rotation steps, each row followed by its count of steps
The counts run from 0 to 212.
[-2.59  1.55 -1.45 -3.30 -1.93  2.52 -0.32 -0.10 -1.48 -0.34  1.92 -0.05
 -1.79 -2.72  2.42 -0.75 -1.39 -0.64 -1.80  2.47 -0.11 -5.00 -3.37  0.21
  1.47  1.58  0.65 -2.44 -0.51 -1.87 -1.19  0.16 -2.80 -4.13 -1.44  0.68]
156
[-1.83  2.10 -2.34 -3.55 -0.33  1.86  0.36  1.44 -0.23 -0.51  3.42 -0.66
 -1.20 -2.28  3.42  0.23 -1.46 -0.48 -0.68  3.05 -0.61 -3.61 -3.25  1.67
  2.84  1.24  0.85 -1.81  0.55 -1.61  0.05 -0.65 -1.56 -4.06 -0.37 -0.59]
155
[-0.55 -2.94  4.40 -0.99  1.51 -3.24  1.99  3.22  1.94 -2.87  2.29 -0.69
  0.05  0.99  0.78  0.24 -3.30 -0.88  1.88  0.93  1.20  3.14 -0.55  0.67
  0.66 -1.30 -2.77  1.03 -1.08  3.35 -2.22 -0.60  0.46  2.10  1.61  0.72]
68
[-3.68 -2.96  3.41 -0.66 -0.43 -3.04 -0.05  0.81  1.76 -1.62 -0.69 -0.07
  0.11  0.63 -2.05 -1.05 -3.16 -2.40  1.10 -0.24  0.34  2.41 -1.50  0.05
 -0.48  0.15 -3.15  0.86 -2.36  3.62 -1.55  0.56 -3.41 -0.19 -0.70  1.76]
64
[ 1.93 -3.31  1.08  0.19 -0.07  0.17 -0.92  0.76 -0.96  1.14 -1.00 -1.23
  0.42 -3.00  0.87  1.38  0.44  1.61  0.31 -0.86 -0.24 -1.90  1.03  1.31
  1.89 -0.29  2.71 -2.00  0.52 -4.52 -4.10  3.95  4.18  1.67 -1.75 -0.71]
39
[-1.13 -0.82  1.11  0.67 -1.64 -1.63  2.90  0.52  0.81  1.09 -5.94  0.07
 -1.39  2.48 -3.09  1.54 -1.04 -0.16  1.56  1.97 -1.36  1.02  4.11 -0.52
  0.35 -1.94  0.11 -1.16 -0.38 -0.01 -2.18  2.55 -0.68  1.31 -2.41  2.76]
178
[ 0.86 -1.36  0.09  1.96 -0.76  0.43 -0.16  1.24 -0.72  1.59 -0.56  0.81
  0.51 -4.62 -2.22 -2.13  0.72 -2.26  3.06 -3.28  3.32  1.43  3.29  1.06
 -3.93 -3.03 -0.37 -2.39 -0.77 -0.08 -1.74  2.11  1.47 -0.24 -0.12  0.33]
169
[ 2.88 -3.33  1.31  0.56  0.15 -2.79 -2.15  1.99 -3.37 -0.27  3.72  0.10
 -2.13 -2.86 -3.22 -0.19  0.25  2.39  1.17  0.83  0.73 -1.32  0.71 -0.26
  0.28 -1.35 -2.99  0.80  3.02 -2.08 -1.21  1.13  1.37  0.75  3.01 -1.41]
207
[-1.86  0.58  1.04  0.90 -0.38  0.73  1.26 -1.99 -0.90 -1.94 -1.15  2.42
 -1.59 -2.90 -1.57 -0.31 -0.19 -0.41 -3.70  2.44 -0.16 -3.63  1.96 -1.94
 -1.58  2.02 -3.18 -0.33  1.69 -0.08  2.32 -0.72 -2.34 -2.08  4.03  1.81]
22
[-1.39  1.82  4.09 -1.75 -0.66  0.24  1.19  1.15 -0.80 -4.05 -0.23 -0.82
 -2.00  2.59  1.69  2.64 -1.68 -0.01 -0.14  2.57 -0.03 -2.58 -0.11 -2.82
  2.16 -1.43 -0.47  2.76 -0.11  0.65 -3.42  2.12  1.94  1.99  1.08  2.06]
75
[-0.36  4.47  2.00 -0.92 -2.24  2.20  0.36 -0.81 -1.40 -2.97 -2.14 -0.93
 -1.94 -0.09  0.90  2.08  1.82 -0.29 -0.28  1.07 -0.02 -5.67 -0.09 -3.79
  2.26  0.36  0.17  1.81  0.47 -1.59  0.01  2.89  1.06 -0.25  1.85 -0.50]
81
[-1.41 -2.77  2.54  0.88  1.71  0.21 -1.16 -2.46  0.43 -3.42  0.54 -0.13
  2.30 -3.06  1.81 -0.74  0.81  0.20 -0.03 -1.19 -0.13 -1.26 -2.30 -1.19
 -2.73  2.65 -2.11  1.42 -1.68 -0.92  3.30 -0.09  2.25 -0.51  2.63 -3.93]
196
[-2.76  1.22 -0.74 -1.04 -1.54  3.58 -2.10 -1.36 -1.38  1.14  1.06  1.24
 -0.23 -4.57 -0.12 -3.02 -0.10 -2.09 -1.32 -0.71  2.77 -3.68 -0.50 -0.07
 -2.59 -0.73  0.27 -2.44 -1.76 -1.11 -1.88  1.28 -0.77 -3.20 -1.59  1.65]
162
[ 0.12 -1.23 -1.45  0.30 -0.31 -0.34 -0.87 -1.09 -1.37  1.39  0.06  2.12
  1.17 -6.06 -1.52 -0.70  1.73 -0.29  0.08 -1.26  0.31 -2.85  0.91  0.93
 -0.43  2.96 -2.67 -3.87  1.79 -4.34  1.26 -0.77 -3.01  0.51  0.77 -0.74]
93
[-2.92 -2.43  0.79 -1.00 -1.73  1.14  0.45  1.26  0.62 -2.31 -3.15 -0.44
 -0.40  2.22 -0.66 -4.47  0.81 -1.74  1.13  1.82 -0.51 -3.47 -3.36 -2.52
 -2.14 -0.12 -1.52 -1.79 -3.14 -0.25  3.25  1.16 -1.41  0.64 -1.43  1.89]
124
[-1.54  2.78  2.04 -2.15 -0.76 -0.07  1.74  1.08  2.34 -1.25 -0.58 -1.32
  2.23  2.06  1.73  2.48 -1.62 -2.77  4.64 -1.70  0.52  1.34 -0.84 -0.62
  0.79 -0.47 -0.68  1.87 -3.17  1.66 -3.56  1.54 -0.44  1.96 -3.25 -0.95]
4
[ 0.59  0.86  0.12 -1.74 -0.93  0.11  1.76  1.11 -0.41  0.42  1.86 -0.75
 -1.68 -4.64  3.07  1.04  1.18  3.10 -1.30  2.49 -0.63 -3.15 -2.79  3.01
  2.76  1.10 -0.14 -2.65  2.34 -2.00  1.19  0.48  0.23 -2.37  0.47 -3.56]
153
[ 1.86 -1.69 -1.86 -2.32  1.16  0.49 -0.65  2.71 -0.04  1.16  1.57 -1.83
  0.61 -0.22  1.65  1.04 -1.40 -0.17  2.68  1.49 -1.46 -0.15  1.26  1.00
  2.71 -0.58  3.82 -0.32  0.01 -4.23 -3.35  1.68  3.52  0.18 -2.61 -0.91]
41
[-2.83 -2.04 -0.31 -2.35 -0.63  0.81  0.75  2.79  1.40 -2.06 -1.81 -1.45
 -0.14  3.15  0.24 -4.23 -0.17 -3.18  3.00  2.44 -0.84 -2.14 -3.29 -1.85
 -0.66 -0.50 -0.40 -1.10 -3.11  0.41  3.75  0.39 -1.46 -0.60 -1.12  0.95]
123
[ 2.22  1.26  2.56 -0.10  1.33 -3.57  0.46  0.62  0.69 -0.58  1.91 -0.84
  0.15 -1.57 -0.17  5.49 -1.23  1.25  2.00  0.41 -1.21  1.72  2.33  0.24
  3.73  1.64 -2.20  2.46  2.59 -0.27 -1.22  0.63  0.68  0.58  2.78 -3.89]
143
[-1.18 -1.28 -1.52 -1.95  2.49 -1.67 -1.05  0.21  0.25  2.34  3.49  2.04
  1.28 -1.80 -0.81  1.02 -4.87 -1.92 -0.13  1.01 -0.05  1.52  3.37  1.93
 -0.05  0.56 -0.61 -0.88  0.02 -1.34 -5.06 -0.94 -0.86 -1.69 -1.66  2.32]
101
[-0.16 -3.33  2.95  0.18  0.31 -0.12 -2.68 -1.03  0.13 -0.06 -1.32 -0.37
  0.68 -4.44  0.25  0.61  0.00 -0.75 -3.21 -2.58  1.52 -0.88  2.60 -0.68
  2.21  2.26  2.09 -2.08  0.16 -1.96 -3.66  4.07  0.41  0.68  1.89  1.48]
33
[ 1.37  4.50 -1.43 -1.69  0.53  1.81  0.74  2.00 -0.01 -2.01  0.96 -1.58
 -0.43 -1.20  1.98  1.78  2.20 -2.27  2.88  0.34  0.03 -3.51  0.31 -2.69
  2.46  1.30 -0.16  1.11  1.76 -2.56  3.48  0.02  0.59 -1.29  3.19 -2.61]
84
[-2.76  2.48 -1.21 -1.00 -0.55 -0.09  3.96  0.27 -2.23 -4.09 -0.99  1.17
 -3.07  1.44  0.53  2.25 -2.49 -2.13  2.73  2.71 -2.69 -2.66 -0.44 -2.01
 -0.24 -0.59 -2.57  1.79  0.04 -0.23  2.34 -2.84 -1.12 -0.40  0.17  0.03]
15
[-1.27 -0.95 -1.05 -0.25 -1.33 -0.49 -0.63  1.85 -1.11  1.23 -2.45  0.53
 -0.66 -0.20 -3.54 -0.43 -2.32 -4.11  3.35 -2.31  0.81  1.92  4.05 -1.01
 -1.20 -2.88  0.56 -0.31 -1.27  0.15 -3.05  2.22 -0.97  0.12 -1.09  2.94]
172
[-2.94 -4.17  2.28  0.33 -0.20 -0.24 -3.51 -2.25 -3.47 -3.71  0.30  0.41
 -1.13 -2.67 -1.40 -0.62 -1.00 -0.36  0.04 -1.95 -0.69 -2.54 -2.22 -2.53
 -1.62  1.80 -2.05  1.59 -0.32 -1.66  0.22  1.16  0.83  0.44  1.77 -1.49]
200
[ 0.38  0.48 -0.63 -0.10  0.83 -0.08  1.21  2.03  2.12  0.89 -0.33 -2.13
 -0.98 -0.45  1.83  0.90 -2.51 -0.67  1.80  1.29 -0.77  4.05  1.88  1.98
  0.09 -2.76  3.52  0.90 -0.94  2.35 -1.43  2.78  4.20 -4.84 -1.05 -1.95]
111
[-1.47 -0.30  0.98 -0.84  3.50  0.65  1.03 -0.63  3.68 -3.37  1.01 -0.79
  2.96  0.11  3.46 -0.11 -0.83 -1.53  0.88  1.46 -0.88 -0.68 -1.73 -1.47
 -1.32  3.25 -0.28  2.11 -2.25  0.06  3.97 -1.37  1.69 -1.65  1.32 -3.22]
192
[-1.97 -1.90 -3.11 -2.35  1.26 -1.32 -1.60 -0.04 -0.77  1.44  2.51  2.28
  1.47 -3.25 -1.47  0.14 -2.57 -3.18  0.22  0.13 -0.10 -0.90  1.51  0.49
  0.60  2.90 -1.85 -2.22  0.44 -3.37 -2.15 -2.12 -4.28 -1.05 -0.98  2.00]
96
[-0.14 -0.17 -0.95 -1.13  2.26 -1.12  0.18  0.57  1.01  2.33  2.38 -0.08
  0.41 -0.63  0.42  1.84 -4.77 -0.61  0.48  1.74  0.21  3.47  3.78  2.15
 -0.30 -1.33  2.07  0.53 -0.62  0.38 -5.22  1.03  2.53 -3.71 -1.70  0.21]
106
[ 1.31 -0.15  4.58  2.01  1.07 -1.98 -1.06 -2.36  0.71 -1.45 -0.50  1.16
  2.65 -0.88 -3.57  0.95  0.71  1.01 -0.15 -0.70  1.54 -0.32  2.42 -2.56
 -2.80  1.54 -5.07  3.10  0.00 -0.72 -1.56  1.01  0.96  3.84  2.12 -0.71]
136
[ 1.98  0.92  2.50  0.24  2.54 -3.18 -0.71  0.57  1.20 -1.35  2.90  0.12
  2.36  0.51 -1.56  2.75 -1.05 -0.51  2.16 -0.13  0.45  1.69  3.12 -1.98
  0.60  1.65 -3.71  4.41  1.07 -0.18 -1.50 -0.51  0.62  2.18  2.76 -1.69]
138
[ 0.04  4.31 -1.96 -2.26 -0.43  2.08 -0.67  0.75 -0.68 -1.73  0.15 -1.14
 -0.50 -0.56  1.09  1.17  1.13 -3.56  2.79  0.79 -1.24 -4.06 -0.08 -3.87
  2.99  2.26  0.56  0.95  0.77 -2.63  2.46  0.08 -1.75 -1.23  1.98 -1.22]
85
[-2.52  0.59  0.64  0.07 -1.65  0.97  0.41 -0.15  0.66  0.75 -4.53 -2.18
 -2.98  0.62  0.87  1.10 -2.20 -0.02  0.43  1.23 -1.20  0.89  0.22 -0.15
  0.26 -2.12  4.20  0.63 -1.93  1.50 -1.66  4.68  2.07 -4.58 -2.54 -0.36]
113
[-1.48  0.07  1.09  0.16 -0.99  0.17 -0.63 -1.36  0.35  1.85 -2.63 -0.20
 -1.12 -0.64 -0.61  1.77 -3.05  1.09 -1.80  1.17 -0.27  1.70  2.64  0.53
 -1.46 -1.90  3.13 -0.18 -1.15  0.88 -5.18  3.99  2.33 -3.42 -2.50  0.56]
108
[-2.36  1.33 -2.21 -2.85 -0.60  3.79 -1.96  0.26 -1.27  0.55  3.15  0.74
 -0.13 -3.38  1.20 -3.14 -1.50 -3.56  0.15  0.84  2.49 -2.89 -1.27 -0.09
 -1.49 -0.06  0.70 -1.55 -1.78 -0.89 -1.32  0.11 -1.78 -4.53 -1.00  1.76]
161
